X: 3 groups of rows, each row roughly a mix of its group's hidden directions:
X (81 x 12):
[[  6  14   0  -3 -18 -18  -5  19 -11   5  26  -2]
 [  6 -26   7  11 -16  -5   7 -12   0   2  18 -22]
 [ 19 -13   7   6 -12   3 -20   1  -4  -7  -4 -30]
 [-11 -17  22   3 -11   7  -3  17 -18   2 -19   9]
 [  4  13  -3 -10  12  -4  24  -5  24 -13  19   2]
 [  2   7   3  24  16   9 -14 -14   3  13 -24  -2]
 [  3  19   1   5   2 -22 -12 -10 -12  26  -3  13]
 [ 20 -12  11  14 -18  22   9  -1  11  -4   7 -15]
 [ -1  -1  -4 -11  -2 -19  10 -20  11 -24  19  -9]
 [-18 -15   7   2 -31  -1   9 -16 -11   0   5  10]
 [ -9   7   1 -11  15  -5  28  -1  16 -12  12  18]
 [ 10   9   8  -4   7  11  28   9  24  -8  13   2]
 [ -5  27   7 -14  12  -3   2  14  26  -6  -7   6]
 [  7   3  20 -19 -14  -6   1  18   6 -11   4 -24]
 [  2  17  -4  -4  20   7  24   7  20   2  10  15]
 [ -8 -12   0  18  -9  22  -2   6 -10  17  -2 -25]
 [ -1   9 -13 -13  14  -5  -8 -14 -14  -5  -7  31]
 [  3   0  -3 -19   3 -20   0 -22  -2 -13   8  26]
 [ 17  13 -18  -4 -12  -9   3  14   3  -7  25 -14]
 [ 15  10   4  -4  -5 -19   9  21  16 -24   5   4]
 [ -4  -1   2   8  22   7  -4 -21  -4  17 -24  15]
 [ -2  18  -4  13  13  15   1  -3  13  23 -22   4]
 [ -4  -5   4   6 -20   7 -21   8 -21  20 -16  -4]
 [  2 -16  -7 -22 -11  -7  12   2   4 -26  18  -7]
 [  0   8  -9  -2  14 -10   0 -27   8  15 -23  11]
 [-14  -7  -9 -13 -18  -1  -1  -9 -19 -22  13  16]
 [  1  18 -20 -15   5   5  22   2  16  17  -2  10]
 [ -6 -27  12   1  13  27   4   1 -11 -13  -1   3]
 [ 16  12   5   0   4  16  23   9  25  -1  14  -3]
 [  8  25  -3   3  20  -5   3  18  23 -10  -4   1]
 [  7 -12 -10  -8 -10  -4   5  -2  15 -31   7 -20]
 [ 10 -23 -11  -6  13  20   8  -1  -6 -22  12  -6]
 [  5   7  -4   7   1  -9  11  11  20 -27  21 -11]
 [-18   8 -10   9  20  24  -9  -8  -4  19  -7  -6]
 [  0  17 -11   0  16   1   5 -14   6  26 -18  14]
 [  4  -8   1 -10 -16  -3   3  19 -10 -17  30  -7]
 [ -6   2   3  -3  16  11 -11 -15  -4  31 -19   5]
 [  2   3  -2  14  22  13  -7  -4   2  29 -15 -10]
 [  3  22   5   3  10  -1   5  24  28  -8  -2 -11]
 [  0 -11   6   2  14  -2  25  -9  13 -27  10  11]
 [ -4  24   5   1  11   5   4  22  27  -3  -5 -10]
 [ -7 -16   8  10   2  13  -4  -9  19 -20 -22 -15]
 [ -2  13  -6   7  30  12  -9  -6   3  22 -16   2]
 [-15  13  -8 -12  11  14 -13  -4 -14  11 -18  21]
 [ 10  -9  14 -10   9 -13  -8  12   2 -27  -4 -21]
 [ 20  15 -14   1  -6   4 -18  -2   7  13   6 -27]
 [  2 -28   7   7   5  11  -7  -7  -5 -29  -1 -12]
 [  5  10  -7 -13  19 -12  15  -6  20 -19  16  -4]
 [ -8  -2   7  -6 -15   1  30 -13  13 -10  19   8]
 [ -5 -17 -17  18   5  10  -2 -21 -16   2  17 -10]
 [-10 -14 -12   6  -3  16  -9 -13 -30  13  -5   3]
 [  7  26 -18   2  14   9  -1   5  10  25   3   5]
 [ 13   5   8   2  29  10   3  27   8  -3 -11   2]
 [ -8  18  -4 -18  -5   0  18  15   0  22   9  18]
 [ -1  27   0   0 -10  -7   2  21  -4  24  12   8]
 [  2  25 -12  -7   1 -17   5  -8   4  27  -6  13]
 [ -7  11  12  -5   8  -5   9  -3  35  -6  15 -13]
 [ 11 -12 -10   3  27   5  -4 -27 -10   1 -11   8]
 [ 25 -17   0  12   6 -22   6 -17   5  -1  13  -5]
 [ -1  14 -15   1  29   6 -11 -10  -7   9 -12  18]
 [-15 -15   8   4 -31   2  -6  -7 -20  10  -6   6]
 [ -5  12 -10 -15 -18  -1  19  18  22  -4   9  -6]
 [  2   6  15   1  -1  -7  12  10  32  -7  12 -20]
 [ -3  18   1   6  24  13  -6   7  14  20 -16  -7]
 [-17 -13  14   3 -31   7  13  -7 -10   4   1  13]
 [-21   4 -18   3   6  -8   0 -17 -10  12  -1  26]
 [  1  -6 -22  18  -7   1  -9 -33  -5   7   6   3]
 [ -8   5   6  13  14   7  -5 -17   8  15 -31   7]
 [  7  16 -13   8  -4  14 -16   6  -4  32  -7  -2]
 [ -1  19 -12 -17  15 -17  11  -8  17  -8  17  -1]
 [-10  21  12  -1 -20 -25  -6   8  -1  18   1   7]
 [-22 -14  -9   2  -9  15  -3 -22 -18   1  16  -6]
 [  4   5  -3  -4   2  -1  26 -14  23 -15  22   2]
 [ -4   4  14  13   7 -14 -19 -15 -15  18 -14  12]
 [  2  -1   6   7   8  10 -17  24 -14  17 -23   2]
 [ -2 -12 -12   4  -3  10 -11  -7 -33  13 -13  11]
 [ -6 -18   5 -18  12  -4   5 -15 -21   3   2  25]
 [-11  17  -1 -22  -6  -7   3   7   7 -26   5  19]
 [ 12  15   9  -6  11 -19   9   6  30 -13   6   1]
 [  3  -4   7   0   3  13   0  19 -28   7  24  10]
 [ -2 -18   9   0 -16   2  -3   9   5 -30   9 -19]]
which group is each row in? (one row of each group first):
[ -5   3  14   7 -25  -7  -7  23   5 -12  11 -17] -> (124)
[ 10  -7  -3   7   8 -16  10 -16  16 -16  26  -8] -> (66)
[ -9  -3  -8   2 -28  -2   9 -29   2   1  17   1] -> (62)

[ -8 -20   9   0  -3  -8  18 -18   2 -28   9   6] -> (62)
[ 28  -1  -4  13  21  13   0   4  17 -10   2 -13] -> (62)
[  0 -17   7   6  -3  11  -8 -10 -15  31 -14  -8] -> (66)
[-17  -1  13 -17 -23  -6  11  21   1  -6  14   4] -> (124)
[ -9  -6 -20   0   9   4  -6 -26 -20  -7  11  16] -> (66)
[-15  20   3  -2   2   5  10   4  11  28 -16  15] -> (124)
[  9  17  -9   5  24  12  -5  19   4  20 -10   7] -> (62)
[ -3   5  11  11  14   1 -11  -6 -21  26  -8  19] -> (124)
[ -3 -18   8  15  14  16  -9 -16   6 -12 -22  -9] -> (124)
